(in the rows, 128 means zero)
Where one turn sends some rows of the set: a few examples, then the rows asked
J879: [118 119 129 131 137 132 154 119 112 107 121  96 133 159 150  95 126 151
 155 109 141]
J757: [119 116 136 137 136 128 153 117 114 115 119  98 125 150 146  96 136 148
 160 108 135]
J723: [107 120 116 143 136 141 155 125 107 132 130  94 158 138 151 101 145 122
 125 124 136]
J245: [ 99 113 119 147 138 137 159 121 108 126 126  86 155 141 153 109 145 124
 120 113 132]
J390: [147 123 121 135 129 123 131 122 103  93 141  89 126 159 160 140 158 141
 115 118 116]
J296: [166 113 111 156 125 143 143 142 113 106 120 137 136 161 159 136 142 147
 129  99 109]
J770: [171 122 124 139 132 128 123 125 122 108 127 128 114 164 149 127 136 140
 122  97 118]
J341: [114 117 140 134 138 125 154 118 109 119 114 101 130 156 147  96 137 143
 149  99 137]
J874: [127 102 110 143 130 141 144 127 112 107 123 110 180 136 133 109 124 133
 115 120 119]
J353: [122 114 118 154 136 146 145 130 122 136 112 125 143 146 142  90 123 126
 128  96 137]
J330: [125 115 117 163 139 153 147 122 128 128 113 126 144 142 138  96 125 126
 135  96 124]
J942: [110 115 131 136 137 125 151 114 109 118 122 105 132 161 145  90 134 150
 148 111 139]
J929: [121 101 112 123 131 117 141 124 108 103 112  86 153 140 137 114 129 153
 132 118 144]
J755: [119 118 124 156 140 150 150 124 119 131 110 126 150 147 140  96 130 121
 128  92 125]
J293: [157 122 105 159 124 155 142 142 108 112 126 130 144 160 172 128 134 136
 132 102 103]
J80: [144 117 125 129 131 119 131 131 107  99 142  88 130 160 166 143 155 145
 115 118 133]
J236: [150 117 106 156 134 143 125 137 121 113 136 117 148 150 157 143 144 124
  91 106 123]
J620: [156 119 102 152 132 138 129 127 121 116 140 114 140 148 156 140 145 121
  93 111 114]
J740: [158 114 116 139 123 125 146 140 102 106 125  97 124 162 170 143 147 163
 138 107 125]
J354: [108 120 105 144 139 148 157 126 112 120 129  87 161 138 154 108 138 124
 125 122 137]
J856: [145 108  89 157 126 136 147 139 108 107 129 106 144 151 169 150 153 143
 109 113 118]
J419: [161 121 103 150 134 139 133 135 120 113 138 117 146 145 158 141 153 127
  95 103 118]
J650: [171 118 122 140 133 125 129 131 122 103 129 127 119 162 154 129 140 150
 119  88 123]
J439: [152 120 116 133 133 116 137 124 110  99 146  92 130 158 163 141 159 152
 113 112 125]
J803: [113 109 109 129 138 126 143 122 110 112 120  80 164 134 152 112 124 147
 137 117 140]
J680: [160 121 108 154 128 144 125 138 117 112 130 108 137 144 157 139 147 118
  95 103 115]
J43: [131 106  87 150 126 134 148 136 103  98 131 102 138 155 183 138 149 140
 121 119 116]
J31: [152 117 118 129 130 114 132 122 110 104 144  89 120 157 163 139 152 143
 114 118 125]
J829: [163 121 131 140 134 130 121 132 120 101 124 132 122 170 149 130 137 146
 125  94 125]
J290: [153 111 104 159 123 142 122 140 116 116 127 118 146 144 153 144 148 125
  99 109 114]
J675: [127 116 115 151 139 156 149 130 126 119 111 127 148 147 143  92 115 126
 135  96 133]
J538: [134 115 131 127 136 132 140 126 114 111 112 113 154 143 142  97 113 149
 157 101 131]
J821: [104 116 117 149 147 136 156 119 107 127 125  90 158 131 155 109 141 127
 129 118 129]
J25: [106 110 111 153 135 141 156 123 115 126 131  82 153 131 153 110 143 126
 125 121 132]
J96: [152 121 105 140 124 132 139 139 104 108 113 105 116 164 175 132 139 156
 148  99 129]
J573: [163 110 129 147 122 125 120 133 116 104 120 127 118 165 149 131 137 152
 129  96 117]
J799: [162 116 123 146 129 128 122 126 119  97 121 120 110 166 150 127 135 144
 118  91 118]
J138: [147 118 128 132 129 139 134 131 112 118 105 113 159 143 126 104 114 150
 143 100 130]
J53: [143 113 119 138 122 118 127 129 102 104 138  88 132 157 161 146 158 150
 119 123 121]
J324: [121 109 104 145 141 144 140 124 120 112 115 120 176 131 141 105 117 128
 128 108 124]
J409: [122 114 124 157 147 144 150 127 119 131 108 125 148 136 144  96 122 124
 135  95 128]
J850: [113 113 136 140 147 123 153 116 108 118 116 100 133 149 150  96 128 149
 151 104 134]

J856 turns into J324
J419 turns into J409
J757 turns into J80
Where do these go?
J879 turns into J53
J31 turns into J245
J723 turns into J680
J929 turns into J43

